(in the rows, 128 means zero)
M: a few groups of rows, each row roughly a mix of its group's hidden directions; one row fits no group:
M (179 x 13):
[[137 140 180 113  92 123 103 181 132  93 156  84 111]
 [149 185 139  83 109 139 146  84 134 149  73 126 132]
 [149 110 164 107 143 140 153 142 186 106  68 122 159]
 [129 143 137 197  91 173 131 132 162 112 172 126 142]
 [138 142  78 107 136 157 112 174 145 179 119  84 156]
 [101 108 116 154 153 184 142 105 127 117  77  96  84]
 [134 180 141 111 134 149 109 141 102 108 198 102 163]
 [157  94 134 125 102 129 129 178 165  98 189 149 106]
 [112 101 110 158 164 143 117  52 123 156  90 134 117]
 [114 151 176 130 182 159  99 164  96 121 145  87 127]
 [180 106 118 122  67 149 112 171 106 104  96 149 131]
 [ 93 136 129  84 119 110 121 200 119  99 134 135 175]
 [178 128 115 140 149 117 162 166 146 120 178  95 173]
 [182  96 138  57 110 134 114 149 138 121  89 111 141]
 [144 123 116 161  71 168 136 103 177 105 151 142 165]
 [177 119 110 120 124 141 156 151 134 125 102  92  52]
 [125 177  89 166 113 120 123  80  88 159 151 129  97]
 [123  69 118 181 121 169 118  99 116 167 143 159 118]
 [ 96  96 118 168 123 125 115 117 170  99 114 191  94]
 [111 106  55 161 133 123 117 116  88 137 135 182 135]
 [119 125 150 148 146 139  72  77 157 106 130  78  94]
 [104 119 168 109 125 140 156 198 140 144 106  97  86]
 [117  69 134  87 136  96 165 101  91 164 138 117 100]
 [ 78 162 165 116 185 135 115 136 148 140 159 103  92]
 [ 73 145 125 145 141 115 178  92 101 152 168 114  92]
 [144 113 125 164  97 122 101 120 212 128  97 132 106]
 [183 150 114 100 103 153  66 104 144 164 137 123 140]
 [114 140 114 115 111 157  92 161  73 135 184 105  95]
 [131 169 153 112 166 191 136 153  93 142 100 110  98]
 [119 182 113 131 118 198 151 130 158 160 141 132  93]
 [153 100 184  80 127 122 123 111 180  92 107 147 139]
 [142 121 142 121 121 179  95 130  94 133 108  65  79]
 [ 86 149 124 186 164 169  96  92  96 127 142 129 135]
 [120 175  82 174 130 146 149  87 112 125 124 176 103]
 [ 92 124 128 157 140 182 115  93  84 121 160  88 158]
 [123 174 143 153 160 161  70  83 127  99 113 106 122]
 [137 108 172  67 147 135 145 178 119  81 128 123 151]
 [176 103 106 100 160  97 144  88  84 126  97 153 105]
 [141 157  94 141 104 116 111 197 176 108 101 148 138]
 [147 163 149 121 115 131 183 199 107 125 131 157 148]
 [182 154 132  91 114  84 133 169 121 100 135  87 102]
 [146 107 114 143 174  86 146  95 178 158 150 136 168]
 [103 101 140 152 138  70 110 174 113 149 157 168 160]
 [126 118 123 105 170 134 160 193  99 116 112 146 181]
 [135  87 100  97 108  60 156  97 140 119 110 118  94]
 [151 140 143 159 162 123 136 159 141 163 128  97  53]
 [168 134 125 103 107  62 153 164 121 138 113 121  76]
 [134  94 128  83 109 119  85  96 181 115 128 177 142]
 [ 84 147 145 174  97 126  81 124  83 162 159 127 139]
 [102 110 155 122 106  81 156  70 123  79 122 100 146]
 [172 190 115 119 144 160  85 152 108 122 118 124  85]
 [161 105 110 156 149 138 171  83 134  61 145 123 141]
 [186 157 128  72 109 121 111 146 158  84 106 112 138]
 [136 143 155 189 136 126 133 141 105 152 174 110  68]
 [113 141 147 114 179 129 134 113 205 100 112 139  92]
 [117  81 121 129 160 121 144 135 191 158  94 168 101]
 [109 116 140  89 128 117 142 194 137 178 100  87 142]
 [138  83 103 100 131 178  63 140 133 149 133 113  96]
 [125  98 121 132 147 155 157 138 184 157  84  78 100]
 [ 70  93 121  85 140 131 132 100 162 108  98 160 163]
 [122 123 107 186 126 162 145 163  90 182 116 114  99]
 [161  86 124 154 157 143 131 147 206 154 127 133 145]
 [ 98 161 152 148 134  91 154 131 121 141 188  74 145]
 [119 139 168 107 145  84 136 155 157 136 108 161 195]
 [153 145  95 114 132 179 141 178 116  82 144  84 141]
 [117 112 163 196 111 106 122 116 127 121 117 123 196]
 [105  90  95  82 134 120 150  68 109 145 127 156  90]
 [153 114 139  68 150 109 129 130 125  83 172  97  85]
 [164  70  83 145  86 146  95 128 116 155 102 113 134]
 [151 130  81 134  92 184 151 139 124  66 140 118 139]
 [165 169 146 137 184 126  88 177 125 147 144 140 155]
 [142 174  99 119 112 192 132 116 147  98 133 121  72]
 [149 120  95 160 157 136 176  95 137 147  83 176 147]
 [135 110 159  64 110 153 111 179 115 139 129  80 111]
 [103 140  82 126 128 144 130 168  80 154 143 189 107]
 [123 140 137 147 145  87 106 114 109 207 171 136 144]
 [107  93 106 116  89 122 105 127  94  60 151 147  96]
 [ 89 140 150  97 135  88 164  90 112 132  62 131 127]
 [123 176 190 126 112 128  86 141 151  96 161 133  96]
 [114 125  61 186 101 106 129 113  93 115  96 139 125]
 [134  62 129 105 145 165  93 129 159 172 157 105 120]
 [179 138 180 160 121  82 121 134 151 159 121  87 111]
 [125 143 123 141 122 117  96 104  45 123 159 160 160]
 [124 189 109 193 128 130 135 156 136 146 149 158  94]
 [163 100 138 130 104  48 136 161 156 114 110 144 145]
 [ 84 131 101 153 128 114 153 112  89 124 163 116  58]
 [118 143 124 114 133 121 132 203  80 127 147  72 127]
 [104 133 147  65 189 125 135 102 119 113 160 122  90]
 [ 81 123 158  92 125 156 107 101 151 168 171  87 124]
 [128 117  69 125 123 148  99 113  99 149  80 185 142]
 [102  64 114 106  94  98  89 146 142 163 110 106 107]
 [168 140 104 162 171 156 141  88 159 122 148 150 177]
 [182 122 130 126 123 153  90  73 161 176 118 128 152]
 [182 146 143 185 134 184 129 141 149 138 163 113 140]
 [ 99 202 110 138 125 105 136 145  78 135 159 158 141]
 [103 140 177 139 146 111 124 102 166 199 141 117 155]
 [176 188 117 174  97 112 126 167 131 158 111 134 128]
 [138 122 176 166 101  69 155 113 127 115 132  96 172]
 [111 113 133 139 110  83  76 159 113 157 193 135 116]
 [134 102  79 100 125 163 126 152  93 158 190 146 117]
 [137 196 147 104 117 148 156  89 140 167  84 128 130]
 [185 171 124 102 122 114 119 153 149  79 163 103 103]
 [144 217 132 133 130 160 126  88 117 148 114 117 150]
 [136 179 143  89 128 165 119 113 146 143  66 133 167]
 [125 138  67 123 151 127  91 134 112 198 122  97 117]
 [ 61  89 148 146 128  98 128  95 116 171  94 124 140]
 [120  99 144 126 122 187 127  90  90 120 159  70 134]
 [120 164 189 107 106  92 136 110 108  76 151 148 111]
 [170 140 106 132 127 196 144 116 146  67 127 153 132]
 [117 158 135 148 102 149 147 129 211 106 119 163 105]
 [125 160  78 152 110 136 143 148 117  98 148 189  85]
 [104 151  92 167 132 115 119 123 115 130 114 174  55]
 [108  95 172 140 141 126 106 180 163 144 182 151 112]
 [129 174 128 162 174 104  99 193 117 125 156 131 137]
 [108  59  93 165 140 122 148 125  77 112 100 128 142]
 [ 97 103 130  88 140 128 148 137 193 137  73 101 112]
 [114 104 173  89 178 152 168 126  79 116 148 130 145]
 [ 93 151 138 106 127  94 174 129 113  95 144 190  95]
 [148 127 133 149 111 204 137 154 142 129 103  79  94]
 [163 178 132  97 133 105 100 148 162 101  75 159 123]
 [146 125 116 127 102 116 119 174 177 100  97 163  71]
 [131 141 143 179 107 103 152 122 150 131 131 156  50]
 [138 147 140 141 108 153 132  73 119 133 139  70  68]
 [139 115 131 132 156 107 114  98 145 119 170  60 181]
 [126 124 104 126 147 168  82  91 146  93 142 155 188]
 [131 105  66 152  72 155 113 156 104 133 108 113 160]
 [152  90 123 145  95 134  96 114 196 100 108 138  89]
 [ 63 137  95 176 126 115 130 112 120  78 158 135 106]
 [ 83 130 151  95 119 152  97 167 148 141 194 113 112]
 [ 97 128 112 146 137 108 137 133  58 130 163  73 157]
 [103 163 171 106 163 133 159 141  72 143 174 122 136]
 [ 94 178 145 142 128 134  90 138  83 138 152  69 117]
 [107 110 164 144 117  97 122 108 180 170 145 132 187]
 [126 179  82 117 133 133  80 164 127 180 150 144 115]
 [124 118  83 112 167 161 124 146 129 168 192 158 139]
 [157 104 141 160 143 138 165 126 126 167  80 140  66]
 [149 122  75  89 156 110 111 147  91 117 185 117 103]
 [126 131 150 177 138 124 113 131 147 153 153  43 132]
 [144 136 149 177 178 167 175 168 149 145 118 133 112]
 [104 161 181  94 170 134  94 150 170 133 109 105 147]
 [ 99 156 152 155 173 110 129  82 156 135 161  77 139]
 [127 119  73 120  64 115 174 162 129 133 143  94 125]
 [144 182 107 161  98 106 143 173 150 153 102 154  92]
 [104 161 114 148 174 110 162 103 126 174 135 119 186]
 [ 80 127  89 176 118 122 145 111 145 114  86 177 152]
 [125 122  76 130 165 135 159  74 119 164 116 164 163]
 [146 143 103 166  97 107 168 131  88 156 111 121 189]
 [119 146 137  77 187 167 136 112 132 143  76 156 129]
 [ 75 179 138 129 142  96 144 123 112  99 173 169 108]
 [161 115 170  78 138 136 106 101 112 152 180  98 101]
 [134 159 111  96 115 107 168 157 151 155 147 107 197]
 [146 102 141 115 119 192 114 102 102 134 144  78 175]
 [159  89  98 118  97 158 106 150 120 118  83 181 100]
 [111 136  79 162 132 119 155 137 124 104  73 174 166]
 [110 136 122 118  75 120 119 155  59 110 127 139  77]
 [176 122  93 101 127 167 122 108  61 110 104 137 147]
 [134 155 109 146  62 128  80 125 102 122 184 117 133]
 [127  85 140 157 110 145  98 150 205 128 133 127  91]
 [120 151 122 151 111 104  85 110  57 139 174 144 146]
 [105  71 139 135 106  78 142 111 151 117  82 170 114]
 [147 173 165 166 171 142 100 130 105 125 170 101 161]
 [152 175 133 144 140 154  94 148 134 110 186 118 181]
 [ 77 122  87 100 158  93  97  88 101 125 131 120 166]
 [131 101 153 154 128 178  84 128 133 142 140 108  58]
 [124 178 182 131 117  94 148 104 136  85 130 177 122]
 [126 131 150 128 223 127 126 107 111 146 114 149 158]
 [150 134 167 146  90 135 119 152 117  85 162  74  89]
 [105 143 165 147 122 145  83 128  58 160 138 127 164]
 [146  94 118  89  80 122 145 126 101 105  71 166 109]
 [150 146 117 165 118 167 125 110  65 102 129 175  96]
 [111  89  97 138 135 112 175 105 111 138  99 187 165]
 [109 156  66 139 132 131  71 101 116 145 150 101  90]
 [138  98 120 153  86 105 130  80 116 108 127  90  66]
 [155  97 115 164  70 138 106 148  94 134  95  92  98]
 [124 161  97 118  87 134 122  54 122 125 102  86 115]
 [156 123 102  97 190 106 125 103  67 137 107 149 129]
 [124 170 135  83 165 176 124 163 103 151  94 151 146]
 [125 115 133 142 121 136 143 110 124 130 136 183 217]
 [128 100 175 134 126  78 109 158  93 110 182 150 110]]

the two rows of each list that fit no group, in list order (the others fit one group, some only roughly):
  * J326: [165 194 139 165 121 135 105 172  95 147 128 141 152]
  * J951: [ 83 138  78 136 116 145 117 157 109  96 162 185 115]
  * J278: [161 109  95  81  87 108 166 162 146 117 162  96 120]
  * J174: [ 96 101 151 182 108 150 128  80 114 104 132 105 177]
  * J679: [114 157 169  98  95 109  78 170 130  89 139 107 153]
  * J52: [130  91 168 144 108 175 140  77 172 113 138 143  95]
  * J465: [164  90 160 181 131 131 179  89 155 117 129 112 143]
  * J589: [133 145 101 110 166 145 192  96  95 149 122 143 174]
  * J40: [134  80 123 133 180 122 103 121 154 172 120  86 171]
  * J123: [140  71 126 197 141 120 146 171 102 121 117 106 112]
  J326; J40
  * J547: [153  74  91 125  90 135  97 119 138  94 166 165 104]
  * J483: [145 116 124 124 161 118  83  57  85 133 140 123 164]
  * J301: [ 86 173 130  93 143 136 160 165 110 118 101 137 184]
  * J84: [142  87 171 106 146 113 108 103 115 175  85 157 165]
  * J944: [134 140 142  91 113 155 174 147 159 158  96  68 108]
  * J307: [133 127 147 103 121 184 121 129  76 129 158 104 189]
  * J527: [107  79 107 144 129 128 103 141  83 155 179  87 100]
  * J181: [142 135 113 126 142 160 157  60  87 108  86 142  99]
  * J372: [142 127 187 151 154 116  98  81 126 161 116 104  82]
  * J654: [144 103 145 149 174  99 137  69 161 173 112 150 136]
  * J905: [ 61 162 132 111 166 131  99 147 128  91 156 149 159]
  * J482: [148 141 141 196  99 132 120 189 118 142 112 104 159]
  * J97: [135 195 160 126 117 125 143 125 103  61 110 156 126]
  J944; J307
  * J927: [163  93 164 166  93 122 117 104  93 100 133  83 158]
  * J393: [105 129 128 192  79 130 101 178 144  98 150 137 141]
  * J455: [178 122 122 179 124  92 162 142 101 153  91 131  88]
  * J603: [118 159 189 163 118 169 123 157 144 117 143 180 119]
  * J772: [157 130 121 136  73 147 162  80 117 156 123 114  72]
  * J385: [107 127 133  70 175 154 138 116 136 151 184  89 127]
  * J622: [124 118 110 124  76  63 173 100 115 103 140  99 138]
  * J317: [120 137 170 166 135 135 131 172  82 170 149 140 176]
  * J898: [191  92 136 118 122 133 148 105 117  74  87  99 115]
  * J503: [179 112 135 180 173 102 171 126 138 141 154 103 109]
  J393; J455
  * J519: [186 101 106 116 145 138 110  81 119 131 143 191 114]
  * J266: [168 189 152 149 134 120 120  93 118 162 162 106  90]
  * J382: [108 165 160  98 167 149  88  96 125  84 121 156  95]
  * J387: [156  77  84  84  95 132 125 117 121 125 110 184 140]
  * J241: [128 101 120 140 138 106 142  63 160 130 192  95 125]
  * J255: [106  78 137 199 109  83 138 133 116 137 108  97 125]
  * J221: [111 129  88 118 109 148 105 153 117  71  85 177 153]
  * J54: [168 100 137  98 116 169 148 163 137 105  79 162  96]
  * J517: [ 71 122 122 113  99  65 110 116 116 126 127 146 182]
  * J229: [159 150 150 136 130 141  94 129 166 181 186 126  94]
  * J192: [122 111 143  75 104 182 125 120  77  98 143 122 166]
  * J780: [ 99 111 115 133 147 192 100  97  72 153 105 137 112]
  * J360: [135 139 115 155 169 130 150  78 148  61 146 148 102]
  J221; J192
  * J950: [137 154 120 120 145 170  88 157 119 117 208 125 139]
  * J782: [127  97 161 119 113 128 104 203 122 119 105 180 142]
  * J53: [117 119 144 158 126  62 166  87 163 132  94 108 148]
  * J469: [120 186  86 106 139 122 150 157  83 132 115 142 178]
  * J299: [ 84  75 134 156 173 146 112 106 115 152 162 154 159]
  * J516: [168 103  75 137 133 164 145 104 116 118 175 175 121]
  * J2: [129 164 177 116 150  85 112  88 127 163 176 105 141]
  * J330: [159 155 144 102 128 188 106 178  88 136  98 110 136]
  * J762: [ 93 165 103 141 135 175 125 156 159  65 142 116 111]
  * J633: [116 121 163 152  84  94  77 116 151  83 127  95 104]
  * J351: [161 104 162 152 167 130 111 159 154 181 154 166 142]
  J782; J2
  * J273: [129 128 135 189 101 130 162 109  84 178 152 101 107]
  * J646: [165 107 130 112  98  64 175 139 105 111 130 167 108]
  * J442: [ 94 124 157  93 114  76 112 131 150 107  62 144 141]
  * J306: [150 140  83 147  83 131 176 148 147 137  81 108 164]
  * J976: [150 105 172 158 140 121 123 173 131 124 184 143  77]
  * J566: [111 133 112 135  95 131 142 197  70 155 127 153 101]
  * J967: [157 160 181 123 149 173 140 172 136 107 135 170 151]
  * J862: [ 75 168 131 164 139 121 109 106 135 117  92 152 186]
  * J116: [130  80 147 104 123 133 133  94  69 161 120  96 172]
  * J132: [132 102 110 127  67 139 163 105  87 148 100 100  85]
  * J936: [122 144 166 166 195  96 119 121 167 159 146 146 117]
  * J113: [153 186 142 175 129 102 132 129 155 123 134 190 109]
  * J769: [152 120 162  62 123 103 137 107 157 141 138  89  82]
  * J173: [148 144 188 118 168 157 152 170 136 132 107 171 153]
  J306; J769
